Each path below is one point turned by a fixed rotation once a step. After each direction that follows a path, write how fast that rotation turns it, in deg/step (0 if it stays still).
Each turn is a multiple of 5 degrees from 10 to 175, or 0.
Each row of a path follows its step; steps can be skipped.
Path 1:
step 0: [-12  18 -29  18   0  56   4   0  33  20  30  17  -6  -3 -32 -26 -12 -13
 -16   6  32 -20   5  22 -19 -24]
step 1: [ 13  19 -15  22  13  21 -21  25  23 -35  34  16   1   7 -55 -26  -8  20
  14  -3 -22  -8  10 -15  -3 -35]
step 2: [  2  13 -17 -19  22  36  14 -34  39  -4  27   5  -4  47 -48  13 -22  23
   2   1   0 -17   7  -2   2   2]
step 3: [-23  31  -2  16  13  26 -35  -9  -7  -2  -8  18  -9  31 -37  -5 -41  -3
  51  -4   4 -33   8 -15   3  -4]
step 4: [-11  52 -32   1   9  35 -18  -9   0 -11  -1  23  15  35 -11   1 -26  12
 -31 -35  28 -17 -20   3  -6 -12]
step 5: [-22   3 -13   3  33  29 -17  19  -3 -33  35  19  23  13 -22  -5 -17 -29
  12 -36  30  -9  40   1  -5 -16]
step 6: [ -3  40  11  -9  27   2  -5  -6  41 -19   0  28  44  29 -36   9  -1  14
  15 -31   0  25   7  21   4 -13]
step 7: [-38  18   0 -12   9   2  31 -36  -5  -7  10  21  38   4 -34 -15 -41   0
  34  -8  13 -25  23  19 -14  -1]
step 8: [-13  40  20  41  -2   1  -5  -6 -26 -14   0  36  38   9 -32  -6 -28  41
  -3 -17  25   5   5 -12  17   8]
step 9: [-14  -2  16  27  25  23  -1 -48  -5 -11  20   9  18  -5 -35  -6 -10  -8
 -33 -24  52  -6  11  29  -9  -4]
Directions:
[ 11  -8   2  21   2  -6  17  -2  -1   0  -7  22  20  -9   2   5   2   1
   0  15   6   4   6   9 -16   2] | 35
[-17  23  -7   1 -23   2   6   6  -9  22 -10   4   0  -3   7  -6 -10   3
  10   6   2  -6  -6   3  -5   6] | 90
[ 12   4  -8 -14   0   6  14 -16  17  16  -1  -3   5   6   4   6  -2   9
 -24  -7  11   5 -13   7   0   3] | 160
[ -4   4  23 -21  -7  -3   2   2  -3 -13   6  12   4 -17  -4  10   2  -2
   6  -8  18  -1 -16  -3  -3   8] | 25
[  3  -9 -23  -5 -15   3  10   3 -15 -20  11  -8  13   0   4   5  -4  18
   0  -7  -7  -5   0  -8  -8   7] | 120
Path 2:
step 0: [-26  -2 -14  29  34  27 -10  41  53 -36  31  12  32   7  18   8 -22  24
 -11   7   0  12  43  -5   6 -22]
step 1: [  3  12   9   5  24  11   5  26  23 -74  18 -24  27  37  40  29  -4   3
 -18   9  11  21  21 -34   5   0]
step 2: [ -2   8  33   9 -22 -10  24  28  16 -34  44  -6  17  25  15  67 -23   4
   0   7  34  15  31   0  26  10]
step 3: [  8  25   9 -43 -17   9  10  19  30 -24  68   0  -8   2  22  46 -16  -9
  -1  22  28 -29  -9 -17  17  20]
step 4: [ -6   2  13 -13  12  12  -8  51  53   3  58  28 -17  14 -10   9  13  -2
  -1   0  36 -31  13   5  26  40]
step 5: [ 17 -14 -26 -13   8  33  -1  40  67 -16  32  15  27  -4  10 -11  22 -41
   9  -7  18 -10  21 -31  14  24]
step 6: [ 10 -19  15  41   2   9  23  25  45 -41  16   2  40   8   2 -20   8 -35
 -15 -22  54   0   4 -12  -3  33]
step 7: [-14  -1  -2  44 -25   7  35   2  49 -38  47  -7  45 -38  10   9 -27 -11
   4  -5  25  -4  -2 -19  -9  -5]
step 8: [-28  22  15  31  15  -4  20  10  40 -58  58 -30   0 -13   3   2   0  33
 -13  -1  11 -26 -23 -17  -6  13]
step 9: [-18   6 -11  12   9   3  19  30  45 -33  60 -31   2  -8  -6  28  23  40
  16 -13 -24  -4  38  -1  25   8]
Directions:
[ -1 -18   1  18   9  -2  -4   6  -4 -10   5 -12  20 -17  -6  -9  -5   9
 -15   2 -10   0  -8   2  -9 -14] | 45
[  5 -13  -6 -16   0 -15   6  18 -23  -2  17  -5  -8  -1 -12  10   2  -3
   3   1 -10 -16   1   1   5   5] | 55
[-19  -6 -12  13  11   0  12   3  -4 -11  -5  15 -14  -1   8   5  -8 -25
  -3  -4  -9   4   0   3 -12   3] | 55
[-11  -5  12  -9   2  13  10   0  11   7   1 -18 -13  -5 -11  13   5  -8
 -10   5  -5  16 -17   7  13  -5] | 60
[ 11   9  -9 -20   6   8  -1 -10  -3 -16  -2 -12  -1  -1  15  -6   3 -10
  -7   7  -5  -8 -19 -19  -9   1] | 160
[ -8  -7   2  14 -13  -5  -2  -7  -1   1   9   8   2 -17   4   0  31  -6
   4  -3   5  -4 -11 -14   9  12] | 25
Path 3:
step 0: [ 53 -40  25  -4  19  -5   1   3 -32 -12  41 -17  61  16   0 -30 -26   9
 -32   8  -3 -18  36 -33  -4   8]
step 1: [ 13 -15  39   4  -9 -36   7  40 -38  -1 -14  11  60  -6 -37  41 -42 -22
   1 -13 -26  22  -6   3 -17  31]
step 2: [ 14 -56  24   3 -23 -12 -44  12  15 -12 -10   5 -12 -20 -77 -24   2 -23
 -15   5 -38  32   0 -25   1  -2]
step 3: [ 51 -36  21  -9  25   2 -31   6  11  16   9 -10 -16  43   6  -3 -37 -30
  35 -34 -10  31   5 -57  22   1]
step 4: [ -7 -28  24 -23  27 -38 -20  -3   5   2  54  45  26   4   0 -16 -71 -24
 -11  15  29   4 -13 -19 -13  15]
step 5: [ -6 -59  48  10 -12 -43 -23  -7 -25  19 -13  14   4  18  -9 -14 -30  41
 -16 -33  -8  33  -7  28 -43   7]
step 6: [ 22 -58  -3  -4 -19  -1 -13 -34 -30 -35  11 -14 -17  37 -30  29 -19  20
 -30  22 -21  28  23 -46 -12  28]
step 7: [ 44 -35  17 -29  17 -26  21  34  27 -25 -23  26   1  25  13  29 -32 -31
  -8  18   1  56  29  -2   8  27]
step 8: [ 13 -29  17   0 -30 -34 -12  56  13 -27  31  15  -4 -14  22 -62 -44  -1
 -22  13 -37  24   5 -15 -16 -13]
step 9: [ 31 -17  35  24  14 -59  -2  -7  -9  -6  27 -25  -3   8  -6  -4 -37  17
 -11 -62 -47 -11  28 -18  13  27]
Directions:
[  5  -7   7 -18  12  14  -6   4  17   2   8  -5  -7   1  18  -3  -3  -6
  13  21 -12   3  -1   8  11  -7] | 85
[  4 -10 -40  -3  -4  -7  -2   6  -1  15   5  -1   4   2  -3  -2   2   4
   6  -1  -1  -5  -4  16  12   7] | 0
[ 11   3  -6  -1   5  12   1 -17 -10 -16   9 -21   6  14   6  -1  -3   9
   4 -13  -5  -3  -4 -16  16   7] | 120
[-19 -11   4   3   6  -8   6 -29   4  19   8   8  -4  12   5  -6   3   2
  12   0   9   1 -11  -6  -3  -1] | 55
